One turn moves each row of this set onto another row. After a few examples, where does it send each row asked below?
rared: [-3.16, -3.42, -2.13, -0.47, 2.07, 0.86, 0.64, -0.86, 1.39, 2.98, -0.99, -2.35, -0.16, 1.59]
rofan: [0.75, 0.45, 1.80, -1.28, -1.07, 0.97, 2.47, 3.14, 1.27, -1.44, 1.98, 1.55, 0.82, 3.76]
medos: [3.53, 4.02, -0.08, 0.61, -3.75, 1.76, -1.64, 1.31, -2.11, 1.55, -0.25, -1.34, 2.09, 1.07]
rufab: [0.16, -0.24, -0.74, -1.29, 0.66, 1.50, 2.35, 3.27, 2.02, -0.68, 3.35, 0.39, 0.06, 2.94]
kepi: [-1.90, -2.58, 3.05, 0.82, -3.72, -1.23, 0.71, -1.74, -1.86, -0.20, -0.03, 0.14, -1.07, -1.34]
bino: [-1.14, -0.42, -0.79, 0.42, -3.53, 0.14, 0.42, -0.45, -1.85, 2.18, -0.86, 4.14, -3.98, 0.56]
Lugon: [4.18, 3.00, -1.35, 2.20, 1.88, 1.15, 1.07, -0.68, 0.63, 1.80, -2.01, -3.39, 1.13, -0.17]
Kop: [-1.50, 0.47, -3.84, -0.20, 3.71, -0.80, -1.14, -0.08, 1.42, -0.87, -3.70, 1.13, -1.69, 1.69]
gufik: [1.46, -0.10, 2.20, -0.02, 0.25, -2.94, -0.11, 1.11, 2.32, -3.11, 1.86, 0.43, 2.93, 1.01]
letim: [-1.38, 0.47, -4.88, -0.30, 2.42, -2.05, -3.19, -0.12, 0.48, 0.52, -2.26, 0.99, -2.43, 0.56]
romu: [-4.23, -2.47, -1.96, -0.75, 0.53, 2.84, -0.29, -1.63, 0.41, 0.58, -2.42, -1.38, 0.34, 1.80]
Segu: [-1.89, -2.50, 2.02, 0.64, -3.34, -2.14, -0.33, -1.88, -2.02, 1.94, -1.67, 1.08, -2.18, -0.93]
fif: [-0.83, -2.61, 3.72, 1.38, -4.05, -1.69, -0.63, -1.48, -1.79, 1.77, -0.42, -0.03, -1.03, -0.61]
Bof: [4.20, 1.68, 2.58, 4.18, -0.98, 1.06, 0.17, -0.56, -0.34, 0.40, 0.71, -2.02, 0.17, -2.15]
zifu: [-0.70, -2.79, 2.68, -0.34, -2.56, -3.44, 0.00, -1.05, -1.56, 2.66, 0.63, -0.01, -0.70, -0.64]
tas: [0.95, 2.36, -0.97, 2.43, 0.16, 4.83, -2.55, 0.95, 0.28, -0.57, -0.12, -3.60, 1.45, 0.68]
kaget: [-0.57, 0.51, -3.63, 0.21, 3.10, -1.37, -0.83, -2.28, 0.49, -0.49, -3.93, 2.14, -1.80, 0.21]
laba: [3.49, 2.63, 0.93, 3.61, -1.62, 0.89, 1.97, 0.51, -0.55, 0.30, 0.68, -2.98, -0.81, -2.04]
Fesu: [3.20, 3.16, 0.56, 1.92, -3.22, 3.56, -2.51, 1.05, -1.94, 1.04, 0.84, -0.20, 1.29, 1.01]
Papo: [3.14, 2.69, -1.67, 1.67, -1.65, 1.01, -0.73, -1.80, -2.08, 4.23, -3.09, -1.15, 0.12, -0.19]
betam: [-0.47, 0.74, -3.65, 1.31, 3.10, -0.80, -2.81, -1.05, 0.77, -0.43, -3.84, 1.01, -2.19, 0.59]
Zade: [-0.20, 0.37, -1.64, 0.02, -3.22, 0.05, 0.09, 1.17, -1.31, 1.53, 1.97, 3.65, -4.54, 0.36]
tal: [4.49, 3.04, -0.70, 2.89, 2.73, 1.33, -1.20, -1.00, 0.73, 1.08, -1.78, -1.77, 1.55, -0.06]
pego: [0.56, 3.55, -2.14, 1.40, -0.86, 3.09, -2.36, 1.58, -0.53, -0.52, -0.97, -4.16, 1.59, 0.59]
fop: [-3.33, -2.27, -3.38, 0.12, 1.75, 2.42, -0.43, -1.32, 2.41, 1.60, -1.83, -0.73, 0.23, 2.23]
Medut: [3.05, 2.60, -1.44, 2.47, -0.93, 2.64, -2.99, -1.54, -2.07, 3.63, -2.66, -0.05, 0.01, -0.06]
sek: [1.28, 0.65, 0.27, -0.61, 0.27, 2.85, 1.75, 3.16, 1.92, -1.25, 2.22, 1.26, 0.83, 4.09]
Tek: [0.81, 0.80, -0.94, 1.50, -3.54, 0.77, -0.03, -0.03, -1.80, 1.68, 0.39, 4.79, -4.34, 0.29]
gupus: [-0.44, 1.89, -1.29, 3.54, -2.40, 2.44, -0.73, -0.24, -1.53, 0.91, -1.42, -3.93, -1.69, -2.38]
Furo: [1.61, 0.57, 1.76, -0.04, 1.85, -2.96, 0.88, 0.26, 1.21, -3.96, 0.14, 0.20, 1.20, -0.02]
kagos: [-3.52, -2.22, -1.79, -0.93, 2.74, 1.45, -0.22, -0.39, 1.76, 0.56, -2.81, -1.63, 0.20, 2.52]
fon: [0.14, 0.47, 0.13, 4.64, -1.12, 3.55, -1.26, -1.43, -0.87, 1.28, -1.24, -3.51, -1.13, -2.30]
dasaz: [1.78, 1.03, 2.70, -0.60, 0.35, -3.26, 0.46, 2.24, 0.80, -3.25, 0.69, 1.58, 0.89, 0.97]
bil: [-1.42, -0.42, -4.17, 0.85, 3.14, -1.77, -2.67, -1.77, 1.49, -0.46, -3.24, 0.95, -0.58, 0.41]
zusu: [-1.67, -3.09, 2.16, 1.12, -4.53, -0.94, 0.08, -2.02, -1.07, 2.32, 0.40, 1.41, -0.74, -0.58]
mopa: [0.18, -0.27, -1.05, 1.54, -3.65, -0.91, -0.52, -1.22, -1.38, 1.41, 0.39, 4.91, -3.33, -0.39]
Rabok: [2.26, 0.80, 2.38, 0.23, 1.17, -3.17, -1.16, 1.43, 1.46, -3.48, 0.37, -0.12, 1.93, 1.07]
godar: [-3.03, -2.82, -1.67, 0.11, 1.67, 2.66, -0.25, -1.02, 1.38, 2.21, -2.58, -2.23, 0.33, 2.41]
tav: [1.47, 0.98, -0.24, -0.53, -0.27, 1.11, 1.42, 2.56, 2.21, -1.88, 2.96, 3.02, 1.32, 3.15]
loza: [1.25, 0.98, -0.84, -0.31, -3.42, 0.35, 0.73, -0.98, -2.24, 1.29, -0.20, 5.37, -2.81, 0.81]
sibi: [0.49, 1.19, -0.52, -2.05, -0.40, 2.66, 1.57, 2.28, 0.98, -2.09, 1.53, 2.09, 1.91, 4.14]
zuta: [1.77, 0.68, 0.52, -1.39, 1.44, -4.29, -1.42, 1.73, 0.84, -1.94, 0.91, 0.01, 1.75, 0.81]

dasaz moves to Segu
Bof moves to fon
medos moves to Papo
And these:
kepi moves to romu
zuta moves to zifu
sek moves to Tek
zusu moves to fop

